0: [139 169 136  87 149 119 139 130 164 152 171 103 113 120 150 105 102 154
 131 118 112 125 146  89 158 136 107  98 119 108 149  90 122 151 152  92
 156 134 162 111 115 102 150 129  97 165 160 153 141  91  92 115 152 113
 134 138 159 129 138  90  98 106 126 128]
1: [150 105 117 128  92  87 148 109 120 130 123 160 113 106 144 152 131 154
 105 167 117 138 127 162 152 159 107 169  94 112 143 138 113 152 158  90
 151 121 151 140  88 143 103 174 125 149 120  87 170  90  95 118 125 106
 131 132 131 155 119 101  99 153 104 140]
2: [ 97 108 133  99  93 168 110 139  86 154  88 155 136 102 140 144 136 114
 126 147 142 161 110  93 154 142 163 124 152 147 117  97 131 137  83 166
 121 129  84 116 151 147 114 118 118 129 169 140  96 124 160 144 153 171
  98 116 101 113  95 173 112 109 161 133]
3: [162  89 110 153  91 155  99 104 120 143 134 136 135  95 129  92 159 146
 101 101 137 146 169 166 105 162 104 116 118 124 119 100 170 136 156  87
 156 149 147 157 141 141 127 139 109 115 148 156 119 155 103 111  91 129
 138 141 163 127 123  98 112 114 124  90]
4: [155 161 140 100 166  90 124 147 163 102 163 119 121 144 101 113 131 164
 127  89 140 131  93 116 142 138  91 106 127 119 152 139 107 168  94 112
 133 130 155 124 113 145 122 139  91 163 114 161 157 148 100 115 140  88
 133 144 139 151 160 100 126 102  97 104]
5: [161  97 100 161 103 119 136  97  96 159 127 119 151 130 109 119 155 140
  93 116 154 157  93 156 127 151 116 167  89 106  93  98 127 119 164  87
 119  97 126 140 140 137 142 137 109 144 110 165 111 119 141 148 158 142
 142 150  84 109 103 117 164 173 128 148]
6: [ 89 133  95 128 143 171 155  96  85 143 119 106 143 164 138 164 140  86
 158 167 150 127 111 164 104  95 156 101 124 130  95 110 105 103 114 133
 109 141 143 162 160 149 127 153 164  93 107  84 128 148 116 115 112 129
 119 118  93  90 143 173 136 173 157 104]
7: [ 88 105 150 128 119 163 142  89  83 164 134 107 159 163 120 148 150  85
 170 170 130 137 125 130 107  91 143 108 114 136  99 150 154 115 120 157
 108 111 133 109 153 121 107 155 166 100 124  92 100 155 131 107  93 147
 122 132  83  90 120 174 160 154 162 132]
8: [122 121 104  91 158 102 128  84 104 164 108 163 121 130 106 125 162 107
 150 153 171 103 127 140 148 136 154 112  89 142  97 155 129 115  91 107
 136 136  88 138 133 110  92 125 133 148 148  88 152 157 161 116 144 126
 113 162 153 137 136 167 170 105 105  92]
9: [ 88 131 149 111 108 146 163 141  86 140  98 151 167 166 149 127 124 101
 171 158 152  86  96 152 129  81 154 101 124 126 101 114 151 119  87 137
 121 128  92 169 132 154 122 113 168 137 140  88 100 136 120 100 132 106
 102 113 144 109 110 174 115 163 165 157]
10: [166 157 130  96 135  91 111 145 166  98 151  87 117 158  98 104 107 151
 105  89 136 119 127  93 115 136  97 165 168 107 164 166 115 139 132  95
 136 145 151 130  93 106 164 136 126 152 122 158 148 115 112 135 160 111
 147 124 133 141 151  90 106 129 106 128]
11: [ 97 169 156  84 149 155 172 143 155 110 118 159 111 162 144 140 103 138
 131 157 105  86 169  91 146 114 150 120 138 154 164 163 123 156  94 111
 127 121  89 157 123 134 114 120 126 129 132 109 147 102 113 126 141 105
  89  92 163 137 132 100 134  98  97 104]
12: [141 108 122 156 136 142 128 162 158 102 169  98 152 119  90 115  89 140
  98  96  94 117 143  91 162 119  93 117 127 143 136 134 129 129 164 151
 128 109 157 107 123 100 159 114 114 165 122 160  92 148 137 160 104 158
 130 140 136 118  98 127 107 102 158 150]
13: [121  91 138 161  93 151 112 126 144  86 139 142 103 114 128 159 103 113
  99 104 109 130 115 158 165 103  95 144 132 122  93  98 151 103 156 153
 164 120 145  96 105 106 146 149 160 123  91 133 113 161 139 134 112 169
 159 161 151 114  90 125 146 133 161 133]
14: [142 160 118 102 168  91 118 150 158 111 147 146  98  86 128 139 128 158
 125  93 104 110 131 125 133 127 134 166 142 132 108 119  97 168 122  96
 144 156 149 133 108 116 165 125  89 105 150 153 156  99  97 139 149  94
 117 125 156 163 170  93  99 120 108 138]
15: [ 86 132 145  95 169 135 102 151 158 116 136 131 113 150 116 107 103 136
 155 108 167 103 131  92 153 103 167 104 155 139 160 170 122 119  81 160
 107 128 122 152  95 106 144 120  94 151 168 141 119  95 148 126 156 142
 127  84 111 135 120 127 166  97  98 144]

[167  88 137 139 109 164 112 158 132 146 122 122 131  93 133 161  93 162
 102 134  97 137 106 145 121 154 107 164 115 115 153  95 135 121 159 105
 109 113 149 103 135 143 102 116 150 117  92 166 141  88 165 142 131 102
 149 150 113 154 102 108 124 158 149  87] : 5 1
[155 129 103 161  96  93 108 114 136 128 143 110 137  97 126 129 154 113
 113 130 146  88 150 141 109 154 104 156 120 151 108 100 133 148 132  87
 153 137 113 129 163 151 103 108 103  99 118 132 170 161 119 166 144 109
 159 141 119 167 167  92 131  98  93 145] : 3 14
[151 140 108 145 168  93 124 166 162 126 156 107 108  98  89 111  95 139
  93  89 114 155 141  99 101 130 128 112 120 108 148 160 103 123 131 117
 127 160 167 144 116 117 167 167  90 153 135 161 121  91 141 158 125 147
 149 120 148 131 143 118 100 108  98 130] : 10 14
[ 90 108 156 139 157 166 163 151 159  94 128 158 147 144 118 101 135 102
 140 122  92 111 167 124 131  95 123  89 128 120 139 166 134  94 104 170
 112 105 117 113 147 101 156 146 163 157 116 114  92 134 148 131  92 151
  85  99 149  97 114 173 130 102 158 124] : 12 7
[114 165 118 111 133 131 139  84  86 165 126 101 112 156 146 129 156  93
 158 171 167 137  94 137  91  83 158 102 122 143  91 152 114 103 118 140
 124 160 118 146 161 143 122 138 133 140 155  84 164 145 119 107  92 119
 110  92 103  97 151 173 166 151 108 125] : 6 7
[ 85 100 136 140 127 167 152 117  83 139  92 135 172 163 162 133 124 106
 156 139 132  88 131 137 146 113 170 102 156 119 103 114 145  99 143 165
  90 134  88 152 153 159 126 121 126 108 107 101  97 159 112 110  92 159
 114 103 140 103  97 159 139 138 170 144] : 9 7
[111 141 133  84 170 106 120 125 122 139 118 128  91 123 150  96  99 140
 156  96  92 167 119 100 138 139 151 109 150 131 166 158 160 105 136 160
 117  91 108 125 116 132 136 100 163 148 143 110 101 106 155 166 128 104
 100  99 161 154 134 141 163  97 156 109] : 15 11
[137 156 164  94 115  91 127 166 130  86 132 163 115 128 113 103 110 143
 106  90 149 135 122 106 148  81 170 110 156 128 160 144 126 101  87 152
 119 160 110 111  99 142 171 122 151 120 146 113 141 124 166 162 157 131
  93  96 160 139 147 139 119  97 100 113] : 15 11
